Peve: 25.0 -56.8 61.9 -46.8 32.7 80.0 -50.6 12.8
lepu: -41.1 18.4 -4.9 38.7 -29.7 -6.8 -1.7 -50.4
zunog: -46.8 32.7 80.0 -50.9 32.7 80.0 -50.6 12.8
38.7 -29.7 -6.8 => lepu
-1.7 -50.4 => lepu
shift +1: 80.0 -50.9 32.7 => 80.1 -50.8 32.8
-46.8 32.7 80.0 -50.6 => Peve

dabol: -45.2 -49.1 20.4 -6.3 -21.2 -12.7 -54.3
melib: 27.6 20.4 -7.6 -16.9 -44.6 -15.6 -48.4
fafit: -49.1 20.4 -6.4 -21.2 56.6 59.0 35.5
zunog: 42.7 56.8 -57.2 -68.5 -34.6 -42.9 -53.4
shift -1: -34.6 => -34.7
shift -1: -21.2 -12.7 => -21.3 -12.8
-49.1 20.4 -6.3 -21.2 => dabol

gibi: 20.9 16.7 -2.0 -25.8 23.7 6.2 13.7
tor: -2.0 -25.8 -19.3 6.4 13.7 24.6 36.3
Zuf: 20.9 16.7 -2.0 -25.8 -19.3 6.2 13.7
shift +1: 20.9 16.7 => 21.0 16.8
has: 16.7 -2.0 -25.8 -19.3 => yes
has: 20.9 16.7 -2.0 => yes
-2.0 -25.8 -19.3 6.2 13.7 => Zuf
shift +1: -2.0 -25.8 => -1.9 -25.7

dig: 6.6 45.8 -6.2 -2.0 52.0 -12.4 3.8 24.5 -64.6 -4.9
zunog: 7.7 -28.9 58.5 -19.6 -9.7 39.9 -6.8 -19.4 42.9 -51.0
zorav: 25.7 42.8 -66.4 7.3 43.8 -77.5 14.1 47.0 -51.9 53.5
dabol: 5.5 53.9 -28.6 -12.4 26.7 -48.4 -8.6 49.8 -34.4 -32.4
tor: 3.7 -5.3 -25.5 17.6 7.9 -28.9 5.0 32.9 -30.6 18.9
7.9 -28.9 => tor
has: 5.5 53.8 -28.6 => no
26.7 -48.4 => dabol
shift +1: 3.7 => 3.8

Zuf: -19.6 -59.0 -46.2 -55.5 -17.2 78.7 10.8 -30.8 14.1 -80.8 -31.4 14.3 37.1
 0.2 -9.5 2.2 -80.3 -75.1 44.3 72.3 62.7 60.5 -60.8 73.1 -3.4
zorav: -77.9 33.8 7.4 55.7 -58.5 -28.2 -15.3 -66.3 35.9 -18.7 12.3 62.1 -25.7
 25.2 56.8 33.0 21.8 -35.8 -1.9 -2.6 -5.9 69.1 44.3 16.4 -40.0
zunog: -24.5 65.7 61.6 -16.6 81.0 75.6 -15.2 21.3 -51.7 -39.8 -73.6 -51.1 -32.2
 -17.5 -4.1 59.5 -73.9 17.0 36.0 -28.0 -7.1 26.6 25.3 -2.1 48.0
dabol: -77.5 -3.5 26.7 42.8 -76.7 -73.0 -52.7 -47.6 51.4 -11.0 -23.2 22.2 33.1
 -71.7 -16.0 -43.6 32.3 7.2 20.8 78.8 23.2 -67.8 -61.9 -58.7 -49.9
gibi: 27.7 52.6 53.6 58.2 -9.9 -77.2 66.9 -68.1 -25.3 -79.1 -43.5 69.3 -57.3
 41.3 19.3 -17.8 -7.8 61.0 2.7 -59.1 67.6 -23.2 -18.6 -2.8 -30.8
Peve: -49.5 10.8 11.7 62.7 25.9 13.9 -11.6 -32.4 19.5 19.4 -10.0 19.9 -15.7
 -50.5 42.2 10.2 61.3 44.1 -47.1 11.3 63.2 -6.1 -19.1 77.7 58.6
dig: 59.4 63.8 37.4 -66.5 -2.0 -74.6 5.3 -76.5 10.4 -5.7 -19.6 11.8 46.9 44.7
 63.2 -42.2 -14.0 -35.1 44.9 -45.5 23.5 55.8 41.3 -75.3 7.7
lepu: 57.1 -25.1 64.9 21.5 27.8 -7.5 -74.9 -10.4 -60.0 -19.9 21.0 -29.4 80.9
 -59.2 -38.1 39.2 -27.8 56.7 44.4 -77.5 9.0 -46.0 49.3 -23.4 78.9
fafit: -19.6 -61.9 -52.6 33.7 -80.1 14.4 79.7 79.1 73.0 20.8 -70.4 42.4 -14.9
 -78.1 28.5 -45.1 -55.1 -58.7 -29.7 -51.3 -33.2 -6.6 -66.2 -0.2 13.8
tor: 27.5 49.9 56.5 33.0 15.9 42.4 49.1 13.9 -69.2 -49.6 15.8 74.0 -1.3 77.6
 -44.7 -41.0 43.4 33.0 -38.4 -43.8 -73.4 9.6 -3.2 -1.6 55.1
has: -68.1 -25.3 => yes
80.9 -59.2 -38.1 39.2 -27.8 56.7 44.4 -77.5 9.0 => lepu
has: -44.7 -41.0 => yes
shift -1: 23.5 => 23.4

lepu: 15.9 -33.7 22.4 8.9 83.5 1.7 -12.6 15.7 -16.4 -9.8 6.1 27.0 -30.1 -8.7
 -14.6 32.2 18.9
fafit: -1.1 9.4 2.6 3.3 3.9 -2.0 0.8 -0.9 3.7 -0.1 1.4 1.2 4.7 0.8 -7.4 -2.2
 3.3
dabol: 15.5 -41.5 24.4 17.3 91.3 -0.3 -15.2 16.4 -36.2 -17.5 10.9 37.5 -45.6
 -14.4 -11.5 34.9 19.5
Peve: 9.8 12.8 -4.3 -12.2 -15.5 2.1 12.2 -13.3 40.0 -16.5 34.6 -17.8 -2.0 -4.7
 -1.4 -8.4 14.6
votam: 8.6 27.1 7.1 -2.9 -30.3 9.9 0.5 19.1 33.1 6.7 28.9 -22.5 0.9 2.5 41.0
 -16.1 25.1
melib: -12.7 -29.8 -2.2 15.0 42.8 -6.2 -7.1 4.5 -53.9 2.2 -55.8 33.3 -4.6 0.9
 -31.1 11.9 -30.4
Zuf: 2.3 41.0 -2.0 0.2 -9.1 2.1 0.2 -2.2 4.4 2.2 -10.4 -4.7 -4.1 1.7 8.3 3.9
 -5.8
dig: -0.7 0.3 -0.5 1.8 1.0 2.1 -0.5 10.4 0.9 -1.6 -6.8 -0.3 0.1 0.5 4.3 -4.8
 1.5
gibi: -12.9 49.5 48.5 8.9 10.2 -6.8 7.8 33.7 13.0 -12.2 -4.8 4.2 15.1 7.3
 -46.1 -7.9 16.7
zunog: 4.4 21.1 6.5 0.0 -23.4 7.5 -2.4 22.0 17.4 8.7 12.0 -12.0 3.0 2.9 33.0
 -14.4 17.1
has: 0.9 2.5 41.0 -16.1 => yes
has: 3.0 2.9 33.0 -14.4 17.1 => yes
2.5 41.0 => votam
shift +1: -55.8 33.3 -4.6 => -55.7 33.4 -4.5

